One turn moves each row of this set onto another row. After a few examples, where does it send each row asked below?
zanez: [ 14  17   7   4  22 -47  18  -7 -45  12 -13  -5 -11 -37  -5   2]
sus: [ 34 -22  -9  26 -13  -5 -54 -10 -19   6 -21 -20  41 -34 -15   8]
Rona: [ 41 -22 -22  29   0  -6 -53 -16 -13  -4 -22 -13  36 -44 -12   5]
Buso: [ 29 -41  -2   3  19 -34  26  19 -20 -15 -25  15   1  -8  -2  -4]
biza: [ 22 -22 -20  16  27 -12 -57  -8 -27  24 -22  -7  37 -31 -47  10]
tuz: [  0  16 -29  14  23 -45  19 -23 -10   7 -34  13   0 -38   6  -8]
Feti: [ 19 -35   4   1  33 -31  26  11 -19 -19 -13   5  -2 -16   3  10]
Ves: [ 25 -25 -22  19  30 -17 -56  -7 -22  23 -27  -1  34 -39 -45  11]
Laz: [ 37 -12 -22  31  -2  -6 -58 -17 -16  -2 -17 -14  38 -42 -16   2]
leba: [ 27 -14 -16  29  -4   0 -57 -20 -18  -5 -12 -21  33 -38 -22   5]
tinil: [ 24 -54 -11  -4  26 -35  14  22 -20 -22 -36   3  13 -24 -13   1]
pudal: [ 21 -29 -18  14  30 -13 -57  -6 -23  19 -19  -7  36 -27 -50  15]
goto: [ 31 -11  -5   5  29 -50  22   1 -27  -1 -30   9  -3 -42  13   2]
vuvub: [  8  17  -1  10  12 -46   9  -2 -58  18 -25 -17   0 -33 -33 -11]
did: [ 17 -25 -40  11  11 -38  15   0  -2 -16 -55  18  16 -36   8 -12]
zeva: [ 20 -29 -21  19  20 -16 -53  -6 -14  29 -32  -3  41 -19 -40  14]
mimo: [-15  16 -14   9   2 -23  16 -20 -24   4 -12   2  -8   0 -26 -16]
Sem: [ 18  17   8  11   6 -45  18  -5 -49  14 -17   1 -10 -26 -18 -12]
rut: [ 38 -11  -6  13  17 -51  23   7 -33   7 -36  17  -2 -40   2 -10]
fabu: [-24  13 -16   6  -9 -20   8 -17 -27  -8 -15 -20   3 -10 -29 -16]
Pez: [-10 -35 -26   0   5 -14  12   0  -5 -35 -23  -6  11   4 -16 -11]
pubo: [ 14 -20 -33  11  16 -39  21  -5   2  -9 -46  28   8 -14   3 -16]
fibu: [  2 -21 -32   7  26 -33  24  -9   7 -13 -33  19   4 -21  12   0]
lup: [  6  17 -29  19   5 -44  20 -17 -18  15 -36  20   1 -28  -7 -23]
miki: [  7 -16  11   3   8 -22  20   6 -37 -10   0  -3  -9   2 -25  -7]
Nev: [ 31 -23 -16  29  -3   0 -58 -14 -14 -10 -16 -17  37 -36 -17   5]
nilub: [  4  -8  16  -2  21 -28  20   2 -36  -9   3 -10  -8 -11 -13   6]
pado: [  3  22 -30  22  -2 -45   8 -19 -28   9 -43  -1  13 -43  -9 -22]
Tifun: [ 24 -34 -21  18  33 -11 -53  -4 -19  19 -24  -1  37 -32 -46  12]
libus: [ 35 -24  -9  27 -12  -4 -52 -12 -15   5 -21 -16  37 -30 -13   8]
romu: [ -5 -26   9  -5  13 -20  12  11 -42 -16  -9 -20  -2  -1 -35  -3]
loma: [ 19 -29 -21  22  18 -16 -55  -9 -15  30 -29  -3  39 -22 -43  17]
fevor: [-22  25 -18   8  14 -24  17 -24 -17   1 -11  -3  -5 -13 -11  -7]
fav: [ 34 -23  -9  29 -12  -3 -53 -12 -21   6 -21 -21  39 -29 -15   8]
Romo: [ 17 -28 -19  15  17 -14 -56  -4 -16  31 -32  -4  41 -21 -41  15]
Vozir: [ 31  -7 -15  10  26 -57  15   8 -36  12 -51   9  14 -50  -3 -10]
pake: [-20 -20 -22   0  22 -20  18 -11  -1 -21 -11   3  -1   0  -6  -1]
noki: [ -6 -26 -21   4  10 -19  22  -6  -2 -23 -22  10   3  10 -17 -13]
demor: [ 36 -21 -11  31 -11  -6 -52  -9 -18   6 -22 -16  38 -33 -14   9]
Velag: [ 16 -29 -17  15  18 -15 -54  -7 -15  31 -30  -4  40 -20 -42  14]

romu goes to Pez
zeva goes to demor
Now find these:
Rona goes to Ves
tuz goes to zanez
miki goes to noki

One turn moves each row of this set onto another row. After a few examples, where does it send each row asked below?
Pige: [-20  28 -21  -1  15 -10   7 -17 -13  -3  -9   8 -21]
Faz: [ -5  29 -23   4  -2 -12   5   8  -6  -7 -26  -7 -15]
mem: [ 10 -32  -6   4  22  11   4  19  20 -39   9 -12 -15]
gikan: [-18  31  18   4 -43   0  -9  15   5 -20  17   0   0]
lirip: [  4  -2  15  -7 -39  -2  12  -7 -21  -4  36  15  11]
fite: [  1 -26  -1  18  22  21 -31  10   4 -33 -13 -22  -4]
fupun: [  8   1  10  15 -41  -2 -10  -6 -21   9  26   0  19]
bas: [-27  19 -13  -5 -11   2 -42 -10  14   4   1  -4  14]
leni: [ 10 -47 -16  -7  -6   8 -15 -14  15  -4  -9 -16   2]
voma: [-33  34  21   7 -30   3 -15  -8  -4  -9  30   8  -6]
gub: [  1  15  16  42   0  -9 -13  21 -11 -22  18  -3 -34]
Noda: [  3 -19  51  25 -12   3 -23   4  17   2   9   5   2]
guz: [  0 -22  56   4  -9   3  -3   3  18  -8  17  18  -4]
Disud: [ 21   6  15 -21   9  -1  13  -6  16  10  -7  23  10]
bomi: [ 18   9   9   4  14   1 -14 -13  12  27 -11  11  14]
sizo: [-21 -14 -20 -13  -1   4 -21   5  31 -34  -8   6 -30]
gis: [-31 -10   4  30 -13 -12   3  -6 -32 -19  16  -7 -35]
gabip: [-25 -11 -22   2   6   6 -41  -9  26 -20  -5   1 -30]
sov: [ -4  12  20  22   4  -9   4  17 -11 -31  24  10 -40]
deno: [ 17 -15  49  10  -5   7  10   4 -17 -15   1 -14   2]
gokab: [  6 -13  50  16   7  10   1 -16 -25  -4  11 -10  -1]
Tezo: [ -5 -28  -7  24  37  15 -21 -10   9 -18  21 -11 -16]
Bulu: [-17 -11   1  25 -26 -14  10  14 -24 -29   3 -16 -29]
vit: [-23  14  -7 -40 -15   0  -4   1  19 -21   3  15   6]
Vunu: [-12  -7 -26 -18  -5  -5  -6 -28  -5   9  27  16  10]
limaz: [-13 -31   7  -6  34  23  -8  -7   1 -40   6   4 -15]
mol: [ 11  -6 -31 -13 -28  -9  -7   8   6   2   2  -8  21]
Dak: [ -1 -48 -13 -17   5  10  -8 -30  11  -5   5   0  -4]

gikan goes to lirip
Faz goes to Disud
Now find these:
fite goes to mem
vit goes to Vunu
gabip goes to leni
gis goes to Noda
sov goes to gokab

